(in the rows, 128 means zero)
One turn moves every row onto another: examples first, then more rows asked:
Z_751: [ 98 123 111 140 136 131 118 117  96 142 168 158]
Z_170: [ 93 133 116 115 154 135 157 111  99 149 148 121]
Z_915: [ 90 132 119 109 160 141 153 117 103 142 153 120]
Z_557: [111 107 118 149 100 119 154 116 114 133 141 147]
Z_672: [ 92 119 127 133 124 154 122 131 110 122 111 104]
Z_264: [ 95 117 120 124 141 152 125 142 119 123 121  97]
Z_113: [101 135 115 114 153 150 156 111 107 141 158 117]
Z_818: [ 95 132 142 135 139 133 134 128 136  93 116 139]
Z_630: [ 86 122 104 134 143 117 111 119  94 129 167 147]
Z_945: [ 91 121 116 129 130 125 116 109  91 139 170 150]
Z_600: [ 95 113 130 127 127 152 123 135  97 131 120 100]
Z_916: [119 104 116 144 106 122 159 106 104 126 145 145]
Z_990: [141 134 131 138 126 107 148 124 113 102 161 128]
Z_451: [140 142 123 131 134 108 145 124 117  96 142 113]
Z_442: [ 96 121 130 142 130 150 119 138 113 128 120  94]
Z_272: [122 156 143 151 114 113 147 119 118 111 144 124]
Z_305: [107 111 111 116 133 134 114  98 105 129 166 150]
Z_438: [133 140 130 154 126 110 147 124 119  94 150 125]
Z_553: [144 138 129 136 124 114 140 123 113  97 158 119]
Z_973: [ 96 116 130 139 129 152 127 133 119 117 118  94]
Z_937: [115 101 119 144 107 115 157 113 105 116 138 149]
Z_690: [ 87 108 115 137 150 143 140 152 112 118 127 105]
Z_855: [ 89 129 114 133 151 116 118 118  90 133 161 155]
Z_965: [ 92 124 115 145 144 114 115 106  91 125 159 155]
Z_602: [ 88 120 120 126 130 160 129 137 114 118 130  95]
Z_83: [131 133 133 144 127 103 145 125 131  98 154 119]
Z_450: [143 130 127 136 129 108 152 116 114 100 150 114]
Z_493: [ 97 134 145 127 148 139 133 122 132  94 117 136]
Z_48: [ 88 128 142 130 145 131 135 131 137  88 131 139]
Z_290: [ 83 127 104 129 142 127 114 116  95 136 160 150]

Z_170 moves to Z_493
Z_818 moves to Z_916
Z_973 moves to Z_990
And these:
Z_602 moves to Z_83
Z_450 moves to Z_855
Z_965 moves to Z_600
Z_690 moves to Z_272
Z_553 moves to Z_630
Z_945 moves to Z_264
Z_557 moves to Z_113

One turn moves every row onto another: examples first, then more rows asked:
Z_758: [143  94 136 125 106  88 131  97 114 135  85 110 115  99 110 152 106 162
 133 126  91 132 133 156 129 143 147 127 114 123]
Z_927: [109  98 133 135 121  93 145 115 122 128 119 103 136 132 144 160 100 142
 130 115  82 122 108 148 165 130 116 119 109 132]
Z_143: [136 117 132 150 119  97 136 118 121 133  97  99 136 126 143 137  92 169
 128 118  75 128 129 121 145 128 121 128 121 110]
Z_898: [151 115 136 130 130  90 133 122 130 119 112  97 119 135  95 120 146 178
 104 148  93 106  76 134 140 113 153 108 119 125]
Z_395: [126 151 132 152 128 106 123 102 125  99 113 114 114 118 119 147 133 172
 108 145  95 147 117 148 139 126 170 111 121 126]
Z_721: [103 118 155 132 157 113 119 130  98 122 110 102 113 131 117 136 145 127
 136 154 116 107 128 149  91 140 133 136 144  98]
Z_893: [118 118 165 134 137 124  96 140  87 126 140 116 125 139 113 130 136 145
 138 135 121 108 119 142 102 156 126 132 128 128]
Z_872: [121 115 125 110 122  94 148 107 106 132 116 119 145 133 148 155 114 129
 139 121  96 111 106 140 169 116 118 135 107 115]
Z_625: [148 103 125 133 137  83 137  98 117 110 111 112 139 125 141 149 105 152
 147 134  93 112 119 138 164 121 128 126 116 154]
Z_988: [124 134 140 147 125 117 135 105 134 117 115 113 128 137 116 141 119 177
 104 116  80 148 128 153 136 132 173 117 112 139]
Z_81: [151 121 149 140 129 127 119 124  87 137 135 105 135 145 121 138 161 144
 133 116 111 107 104 146  98 152 120 159 124 133]
Z_678: [134 125 129 135 112 131 148 110 103 137 128 102 115 149 108 145 163 121
 123 125 130 110 117 154  95 138 135 165 132 135]
Z_812: [ 94 105 160 136 145 115 113 133  98 123 118  96 108 128 100 133 137 119
 131 145 120 105 105 156 101 139 129 130 147 114]
Z_88: [126  97 135 136 108  91 153 119 119 110 103 109 129 138 125 136  72 156
 119 157 108 114 125 120 143 142 132 118 117 119]
Z_686: [112 120 136 139 141 113 136 113 113 131 126  99  99 151 127 144 145 103
 144 157 121 109 115 150 102 119 125 149 144 116]
Z_817: [120 102 130 106 105 105 130 101 124  91 109 119 148 133 106 139  99 143
 119 138 108 110 104 122 153 123 140 115 116 158]
Z_134: [115 137 170 133 138 125 106 134  96 124 135 100 130 137 117 135 158 152
 129 140 122 110 121 132 101 152 126 133 124 106]
Z_163: [139 137 160 128 124 120 163 106 141 119  97 101 128 148 115 135 115 148
  93 142  85 142 112 128 148 121 164 134 105 132]
Z_54: [135 120 128 120 113  91 135  85 100 118  82 120 120  89 124 164 119 142
 132 137  99 134 125 153 136 133 147 137 120 108]
Z_904: [122  85 133 103 111 112 164 114 124 119 113 122 135 147 110 133  90 148
  98 137 110 106 111 142 137 137 156 116 111 141]
Z_692: [140 112 110 126 127  90 145 100 118 108  78 103 139 102 115 148 128 168
 125 119  92 116 144 142 135 128 150 129 127 136]
Z_696: [150 125 158 131 119 134 119 111  94 135 135  96 134 148 122 131 161 143
 122 137 128 106  93 133  97 147 126 154 122 116]
Z_747: [138 103 152 114 131 106 137  93 127 113  92  83 145 121 102 121 125 156
 105 131 103 111  82 139 161 112 158 116 118 136]
Z_936: [115 124 153 149 140 105 136 118 100 121 113 101 102 152 107 134 149 103
 141 159 121 116 110 163 120 114 115 124 144 112]
Z_966: [153 131 145 122 102 107 142 108 133 143  81 103 120 117 107 136 117 166
 116 124  82 137 137 119 131 122 147 138 113 119]
Z_783: [169 131 151 132 113 132 139 109  85 140 120 109 126 138 120 132 164 130
 118 128 128 109 104 144 104 132 112 143 133 122]
Z_603: [129 123 126 134 109 136 136 103 108 124 131 103 121 161 124 140 152 112
 124 141 126 109 100 138  91 131 126 160 137 127]
Z_476: [130 102 116  93 112 109 150 127 117 117 116 129 147 157 112 118 113 152
 107 138 111  93 103 127 142 120 148 118 113 125]
Z_203: [118 120 162 138 146 110 120 129  79 112 109 121 126 139  98 122 135 135
 131 150 119 105 125 150  97 137 123 118 148 100]
Z_903: [128 105 154 131 115  89 168 115 134 108  94  89 127 141 103 146 107 141
 102 158  88 117  85 121 149 129 131 127 112 126]
Z_804: [143 102 154 126 122  90 153 110 141 136 113  90 118 134  88 138 136 168
 104 128  82 112  81 141 144 118 145 119 110 139]
Z_474: [104 120 144 147 143 125 145 113 109 132 129  91 101 149 116 138 147 105
 126 141 131 113 108 168 112 124 141 147 143 124]
Z_414: [125 140 138 129 128 106 143 101 137 117 108  91 132 121 110 134 136 173
 114 123 112 127 137 141 167 113 166 113 111 139]
Z_640: [134 145 165 141 131 124 118 130  82 126 140 120 138 142 116 132 152 152
 127 124 119 108 120 133 111 138 105 123 132 115]
Z_892: [128 136 130 139 110 139 148 110 101 117 114 111 117 158 118 137 157 100
 114 140 128 124 114 157 106 120 125 137 141 127]

Z_903 moves to Z_163
Z_203 moves to Z_936
And these:
Z_603 moves to Z_696
Z_817 moves to Z_747
Z_758 moves to Z_927
Z_54 moves to Z_872
Z_474 moves to Z_678

One turn moves every row onto another: examples first, then more rows asked:
Z_663: [130 109 121 164 102 116 123 102  89 146 145 127  92 125 138 128]
Z_412: [ 98 113  85 137 120 143 126 114  89 153 144 152 135 102 138 149]
Z_947: [156 148  87 171 164 137 131  82  96 162 155 103 135  89 144 147]
Z_190: [127 121 127 145 107 116 125  98  69 154 142 155 112 114 122 135]
Z_636: [118 120 138 167 101 118 109  89  77 157 162 138 127  96 122 137]
Z_853: [110 112 106 150 100 136  94 100  98 154 161 135 138 113 126 153]
Z_611: [161 159  87 165 163 135 131  92  96 160 142 114 144  92 139 144]
Z_334: [164 157  86 167 154 127 119  85 100 160 151 105 143  93 143 143]
Z_565: [157 154  91 169 165 137 128  84  97 162 151 103 135  93 143 146]
Z_318: [112 109 122 185 113 136 138 116 100 141 142 126 104 104 145 124]
Z_930: [106 116  97 146 114 115 147 104  74 153 147 153 121  82 148 125]
Z_201: [112 108 108 145 123 124 148  99  72 153 141 143  90 109 142 131]
Z_186: [160 157  91 167 164 138 132  92  94 160 145 120 147  91 135 148]
Z_12: [ 99 102 100 165 121 155 119 112 108 147 150 123 114 117 142 149]
Z_687: [167 154  85 170 150 125 120  89 103 155 152 107 146  93 142 143]

Z_611 moves to Z_565
Z_12 moves to Z_853
And these:
Z_318 moves to Z_636
Z_947 moves to Z_687
Z_190 moves to Z_201

